Each path is a new rotation, seen through one point. The rows after it are directions, each followed by how far the rotation turns it, in degrees per step (0 if it stays put).
Each turn is a multiple of 5 degrees from 10 to 175, or 0.
Each row of a path follows its step; steps can be skipped.
Rotation 1:
step 2: -133 58 -63 -24 64 -181 20 41 68 -195 263 112 2 87 -211 -66 -53 -41 5 -142 -99 175 -25 -71 41 -136 175 49 -85 -52 187 -26 140 -217 49 -310 26 206 252 -4 -82 -145 -130 398 36 193 -292 27 -200
step 5: -202 -161 115 -122 168 128 -16 -234 -23 41 -13 -7 154 145 -67 -94 39 201 -103 17 17 -21 15 -100 48 -12 -8 314 162 100 192 -17 -140 -148 181 -451 -184 270 -100 10 194 91 -142 204 -16 91 9 -129 -203
step 6: 27 103 -23 -45 -97 43 84 92 109 -254 76 76 346 184 60 -162 40 66 33 30 -34 -88 139 -150 -34 299 233 82 60 -363 -73 -198 180 -52 27 -175 0 28 -128 -154 262 -52 -85 62 166 38 272 194 -153
step 11: -286 -96 -76 -201 -213 25 -9 -196 138 -221 -175 173 -155 167 -108 65 -95 -83 -154 -94 31 33 75 -72 78 -164 15 -162 17 -65 -6 -76 204 -302 51 -331 234 -123 -37 157 -33 150 -96 -23 317 128 16 133 27
step 15: 100 85 -44 -59 -93 64 -84 -34 -62 -304 -308 15 134 54 -68 -16 150 33 -46 98 -304 10 274 -269 -8 -128 -118 77 56 163 209 68 79 -38 -193 -86 -212 -173 -225 -55 211 -90 -173 19 -10 143 210 -18 -256
step 18: 1 174 147 -23 12 -124 -117 -73 3 -230 88 -19 25 64 39 -264 -104 -12 163 46 -154 159 -15 -36 182 -291 -34 -101 143 -83 283 236 231 68 27 -12 -106 -351 213 -222 94 8 -60 60 136 -82 -72 117 -325
step 19: -140 -3 55 -16 2 116 -23 -12 -110 -169 47 128 -28 -157 11 -83 -58 28 -100 134 -120 -73 -99 23 -73 -177 -478 5 156 -409 -28 169 194 -321 -49 -21 -111 77 -176 68 -187 244 -10 -94 -83 38 -40 35 -229
Directions:
3 -1 -37 -67 -30 -9 -13 -10 -96 -15 -17 3 31 -23 62 65 38 -37 40 22 -24 36 47 49 -22 -68 27 11 -9 -73 36 87 -30 24 -41 -103 -16 -48 -14 14 -25 9 81 -13 -46 -86 -1 40 42 -> 10
-40 17 9 -87 -23 -8 18 -30 63 -40 39 19 -75 -32 -28 -64 -44 -49 -28 -14 8 -36 -59 46 -6 -34 -29 127 -7 -64 -44 -57 -108 -14 3 -51 16 32 -23 64 -16 53 -29 5 -15 -23 -18 2 16 -> 130
50 -10 -13 -50 -43 -2 -27 -27 -34 42 22 -17 -48 -60 11 -20 -57 -1 -7 22 35 -8 43 39 -59 8 -24 -45 77 19 92 -37 40 42 31 -63 -28 126 36 -49 -57 21 -56 -48 60 20 37 52 14 -> 135
7 -8 9 20 71 69 16 -91 -12 50 -24 24 -14 -31 -35 8 55 -24 50 10 -47 61 -105 -64 9 -33 -4 -50 -10 -10 -68 -60 17 -36 43 -76 -5 40 -15 -69 19 63 52 -22 51 -47 -35 34 -18 -> 135
-39 11 -14 -10 49 70 24 2 -12 61 56 56 3 -18 32 -10 59 -16 -36 -108 66 -57 15 -40 20 29 -70 6 -109 46 56 60 -14 29 -39 -44 40 -49 11 -20 -42 27 -62 10 63 -23 -1 32 4 -> 115
-16 18 48 -6 1 -111 -34 -22 0 -57 93 -56 54 19 17 41 9 21 66 -94 16 16 -1 46 50 -4 -35 17 -21 -9 -13 -1 -19 42 14 -9 28 61 -18 -102 30 53 66 63 43 38 58 -17 -26 -> 90
-5 3 -46 65 -67 13 -51 41 -53 23 7 27 49 12 -40 -55 -36 25 -11 30 17 -24 -91 3 34 41 84 -38 -21 23 -1 39 -86 -49 -38 -67 31 86 7 18 -12 -51 16 85 40 -49 58 -17 18 -> 10
49 4 -50 60 85 9 43 -69 -37 -12 54 -10 -90 48 -26 67 -43 23 -48 7 -69 -97 9 10 27 -4 -1 -69 11 -97 55 1 -66 28 -37 4 -34 -7 11 3 -21 17 19 24 9 22 -8 -68 -26 -> 125
Rotation 2:
step 2: -88 -19 -53 20 -287 24 -181 133 3 -116 -233 104 62 -28 131 19 -107 -270 143 124 134 54 -66 101 29 72 -387 -91 -56 25 -81 -87 112 68 -69 -66 -416 -37 175 53 253 254 53 46 -188 19 108 -3 132
step 3: 5 -14 -54 -64 -95 87 -213 58 -166 32 24 103 -44 -131 -17 -78 220 41 319 -63 119 -219 -127 9 -250 -220 -313 54 207 -31 -178 91 -14 -144 -178 72 -307 124 -89 -13 -84 -80 -17 13 78 148 -247 287 -128
step 9: -162 -76 211 -35 -251 26 -11 -50 -107 -77 15 257 142 51 -150 -33 -34 49 192 311 11 135 -22 15 75 252 -64 -92 -53 -72 -129 -83 -187 127 9 44 -71 85 -58 390 107 -72 -109 221 -256 243 -210 -149 1
step 16: -239 -94 214 64 -223 -176 -216 138 64 -154 -176 78 43 -116 120 91 -39 101 173 167 -86 -54 -214 215 10 -71 -11 -163 174 -128 19 31 175 134 -96 -173 -285 270 124 -58 -3 -35 125 92 97 273 19 -267 18
step 19: -83 -96 39 119 -170 -148 27 -24 168 129 25 265 110 -104 135 -176 -71 60 143 -168 -19 108 -212 -63 -131 98 109 -128 442 -64 -71 -143 220 68 -229 78 -263 19 -137 265 57 -116 -110 41 32 260 -96 -3 -10
step 22: -18 -33 -219 -30 -321 -34 138 -257 -35 73 239 43 -132 -205 -157 24 38 -6 -11 48 86 52 -133 -125 -168 -41 67 156 210 -18 -152 -329 33 131 -200 112 -252 42 60 11 -7 50 197 155 -44 127 -352 134 -73
step 23: -44 284 117 -86 -376 -110 -358 166 -100 -302 -168 75 23 -76 -141 96 -21 58 108 102 216 93 -18 -27 114 250 174 194 3 32 -6 9 -61 5 -162 -53 -209 7 60 229 137 81 77 213 -80 -121 -72 29 52
Directions:
-17 39 -54 -76 1 29 -48 32 -8 -43 76 -16 26 70 0 -24 -43 -2 5 86 -27 -59 -23 -83 -29 50 34 2 -27 -88 -2 -13 -32 -4 6 10 48 -98 74 70 24 13 12 4 -45 -69 22 4 31 -> 135
-58 -41 85 -11 89 -33 0 -33 27 -8 -21 41 18 -48 -58 -8 -6 91 -29 42 -55 -13 -27 -13 -56 -26 56 -54 -52 -53 33 27 16 13 44 16 -27 18 36 11 -27 -1 -76 -74 76 29 36 -18 79 -> 35
38 28 -12 -26 84 91 5 -37 -64 47 51 -9 -60 59 -2 75 67 -10 -25 -21 3 -37 16 7 4 38 -63 -20 19 -18 40 9 -70 4 -80 8 -111 -22 5 -24 -18 -30 -27 -58 40 -18 -30 -68 33 -> 100
-33 13 -33 14 20 -14 -54 -18 -3 -3 -41 -6 -35 31 42 -27 -8 83 6 -2 -35 -47 -8 21 -33 119 -56 82 -9 50 -23 -5 8 -32 -24 81 63 49 -105 48 -11 -32 -81 11 -15 10 -37 27 73 -> 175
-12 108 21 -15 13 16 -7 75 25 -40 -47 45 -16 30 57 -14 39 41 -39 -4 -1 1 1 -2 39 -7 -14 18 29 -54 -36 18 14 -74 86 -85 -65 19 -10 -7 -143 -18 35 21 18 -48 -16 52 23 -> 140
-1 61 68 15 -36 -16 -21 -9 38 7 105 20 63 -9 61 55 61 42 6 -33 -34 28 -28 -93 38 -12 -113 -11 1 3 -24 -14 35 88 25 -22 63 34 -9 27 25 1 -26 31 46 -15 15 -83 2 -> 145
-49 -47 -5 -19 -68 -23 14 28 -77 -23 -53 -7 64 35 37 42 -19 26 -10 -11 71 -32 58 6 70 -21 -89 -19 -37 -102 61 18 -32 -69 19 38 -8 53 10 41 7 30 -49 -33 -41 56 54 -30 -33 -> 100
-29 54 -12 -27 -66 0 9 -11 5 -8 1 -2 -7 27 58 -6 -13 41 27 33 -48 81 12 2 -99 -76 -8 -37 68 -20 -32 -10 -45 -34 -77 8 48 27 -2 -62 0 -108 41 -105 -32 46 45 -1 15 -> 135
Rotation 3:
step 0: -140 -194 125 -62 170 84 12 -288 -219 -79 -51 50 -3 -251 -138 -52 -85 139 -178 169 63 13 -202 131 -115 -178 93 86 -285 230 7 144 -35 -158 -182 -255 -58 -92 -196 -88 -27 -273 -110 44 -108 -61 289 19 -10
step 10: -44 155 93 -262 -93 143 -28 -38 -177 -58 -258 -143 -127 37 56 2 -99 67 167 -67 116 -83 -130 -8 130 -97 206 -253 68 34 88 -216 92 -121 -190 23 -160 299 -232 62 -184 247 101 -245 -42 149 152 -39 -245
step 18: 142 110 -58 -208 -174 470 -193 -90 -17 -35 30 -134 -205 -116 -184 105 22 -8 -5 -59 33 173 -53 199 82 44 129 -68 96 -37 45 -128 -72 4 -110 85 147 163 -142 -60 -353 277 41 -74 41 -141 188 51 -248
step 22: 99 56 64 -21 -131 70 50 -65 222 49 40 174 222 -191 83 -257 82 96 334 -21 -70 -10 -234 -148 -49 -36 237 58 252 68 335 -85 -196 -217 -145 80 33 -78 66 272 -175 50 75 -32 -60 44 242 143 39
step 24: -237 137 92 165 55 96 263 -189 177 243 -124 116 197 0 -250 -75 -5 19 -67 71 275 3 152 61 26 141 302 -30 60 9 38 -55 -25 6 -136 -292 205 96 -31 -25 6 -20 -160 212 -50 -253 247 106 -53
step 25: -58 -153 32 -240 -132 20 166 -179 -160 -93 19 -82 12 -91 -116 -212 -125 -2 187 156 -36 52 -102 22 -128 80 83 80 -176 50 378 -86 130 -15 -13 240 -91 -388 44 -125 -29 -186 120 -167 65 -29 359 -102 -88
step 27: -70 -126 113 -113 -92 31 -72 -275 -118 76 -23 50 -98 -212 -7 -155 255 45 -69 146 84 61 208 -165 -32 -282 155 71 177 164 229 231 -288 -59 -196 -219 -38 -132 -283 -4 -151 58 46 36 22 -143 216 112 -38
Directions:
-98 34 13 26 49 -40 -17 0 -32 24 34 64 -1 4 -29 -32 -25 -25 -80 36 -26 10 19 20 26 17 9 65 -66 -33 60 -17 -56 29 47 -40 16 106 1 -87 83 -64 1 1 2 37 65 -12 47 -> 90
-38 -42 -12 45 -17 5 -27 9 104 -11 24 -71 43 7 -8 52 -17 -15 -24 -62 59 68 20 2 -9 -28 14 -28 -11 1 -35 -4 15 45 71 -3 127 37 48 -22 26 -27 97 5 78 -38 -57 35 -16 -> 145
-9 -13 -78 32 -56 -68 -90 51 -7 13 4 28 -49 -63 -21 -11 21 4 7 -68 -6 -23 -15 -3 34 -36 83 -23 26 13 -27 -20 -51 33 -61 7 -43 -15 101 43 30 -36 -73 14 78 47 -15 35 67 -> 45
48 32 3 67 31 59 3 49 39 -28 65 -50 -14 -33 -45 -19 17 11 40 -34 -12 -53 -43 -25 -53 -9 -51 52 -92 -64 -46 72 54 22 -23 -12 -36 -21 16 -4 -17 -29 55 -73 11 17 76 13 96 -> 130
51 -16 29 -47 -32 -60 -28 44 -27 -45 -9 11 -24 -6 -15 -79 -44 8 84 -35 -37 -37 87 -28 -70 -11 -39 4 8 -16 31 -30 0 27 69 131 94 7 -26 0 42 -33 -35 -7 -33 -31 25 50 19 -> 135
1 -31 -1 -67 12 13 -86 -17 38 -3 1 -8 42 -75 13 7 42 27 -13 0 -44 -53 32 17 8 -10 47 11 31 -16 30 92 -40 -137 36 -2 43 14 -43 32 26 14 65 -15 -29 51 -62 -63 88 -> 70
17 -33 17 -40 -17 29 26 53 -34 -17 -42 3 88 32 12 -39 -47 -77 -110 28 -6 23 -59 -105 -26 -19 1 -51 -71 33 16 44 -43 -20 -21 42 17 -12 18 82 3 19 13 70 47 -4 57 13 55 -> 130
Rotation 4:
step 1: 17 -58 241 -299 -278 78 362 -8 74 20 413 -159 -91 56 -55 -57 125 -40 -6 36 -2 31 -182 -10 -48 73 -222 37 181 21 -222 40 143 -60 18 155 -48 56 -79 16 238 14 -13 9 -194 -74 54 -147 182
step 6: 21 -42 52 36 -65 54 467 -102 18 -167 -97 16 -59 -77 -219 -217 265 32 0 268 -53 212 -130 1 140 -287 7 50 138 85 3 -5 -163 86 174 -90 6 195 193 -15 0 -292 37 154 -45 -39 116 -100 116
step 12: -167 182 215 45 -124 94 -172 102 -18 55 138 399 114 151 -58 -133 67 85 -133 32 -60 29 -139 174 -159 31 63 -53 157 -72 -282 133 -71 122 187 311 -9 -30 68 -105 -130 49 -48 -259 -45 -162 139 185 106
step 14: 169 89 349 216 21 241 -135 -37 -116 -54 -159 -73 -251 152 -315 -218 23 -133 -5 -117 43 277 -338 60 75 178 8 -65 -22 -145 -100 249 61 10 73 145 86 -148 52 40 -73 34 -51 73 -108 24 -24 103 54
step 16: 83 -116 -39 125 77 252 -203 -240 -185 192 110 -78 -59 85 109 -152 106 18 77 -297 96 119 90 -109 438 77 17 74 -242 -287 -56 24 31 -152 55 -88 -33 150 -97 -31 -10 -98 -87 51 -203 -46 -142 106 -52
step 22: -104 -74 313 255 202 120 72 99 95 118 -166 -27 -81 -22 -120 -52 101 -75 -143 -69 24 -101 2 -7 -66 -46 93 -195 62 167 163 -58 58 -369 -38 -107 289 155 -109 -24 318 -17 13 -223 49 -29 -111 -266 74
step 23: -10 228 -198 -110 -120 -157 -26 -138 -23 67 124 133 133 11 73 21 -330 34 114 -67 128 38 67 -48 87 62 -94 99 -38 -114 -230 -310 131 60 76 148 139 316 -51 25 -342 -61 -60 -291 -94 -50 -153 -56 -199
Directions:
23 38 -19 -11 58 -25 37 -64 -5 -104 2 -24 17 53 2 3 -5 -8 51 -93 -1 -64 -48 -81 59 -36 31 -51 -23 -58 54 -9 -36 -44 21 43 0 6 -38 56 -85 3 51 -39 -12 -25 80 29 -10 -> 155
-58 56 -19 -52 -121 11 5 -37 -11 -38 -2 53 -36 -46 -19 -15 -47 -40 27 56 70 16 33 -88 24 -39 -69 -78 47 61 -19 22 30 -34 53 33 -48 -50 16 -43 -18 16 -20 -67 -12 13 8 15 29 -> 130
16 13 -45 -32 20 -5 6 19 32 51 -37 88 58 -14 37 24 13 33 -78 17 -17 30 -79 -7 94 -81 61 -19 -62 103 -21 0 -4 66 -42 -12 -41 -3 -75 27 -15 18 -11 -44 -71 -2 -20 26 16 -> 55
-2 91 -19 -28 3 27 -98 7 -22 -62 -22 14 -15 22 -3 -6 24 0 -36 -57 27 -85 2 45 -30 3 72 89 33 119 -14 -30 -31 -31 10 74 -2 5 77 32 38 14 -12 -26 -25 39 14 -64 -25 -> 140
-16 97 36 -16 -2 -28 -54 -8 12 19 -3 -72 40 -68 -21 9 9 92 -21 25 -45 31 21 47 26 -57 47 -63 57 -39 37 -69 54 4 15 47 47 -37 11 34 -36 -47 44 -40 76 -15 -84 -5 35 -> 25
-35 111 -62 59 -1 15 37 -13 5 -32 -26 32 -68 25 -103 -61 -26 -23 -46 -35 -12 4 -18 33 2 -10 4 7 -34 -20 61 72 21 20 11 -93 69 -8 -70 -36 6 -31 23 9 -10 65 -48 -66 21 -> 130
16 10 -35 -8 59 -90 -52 51 -31 10 -57 -19 -14 -48 -70 -4 14 19 101 64 27 79 -10 -13 64 38 31 42 68 38 49 35 3 -17 -45 20 8 19 3 -56 -31 13 56 68 -57 26 72 11 22 -> 100
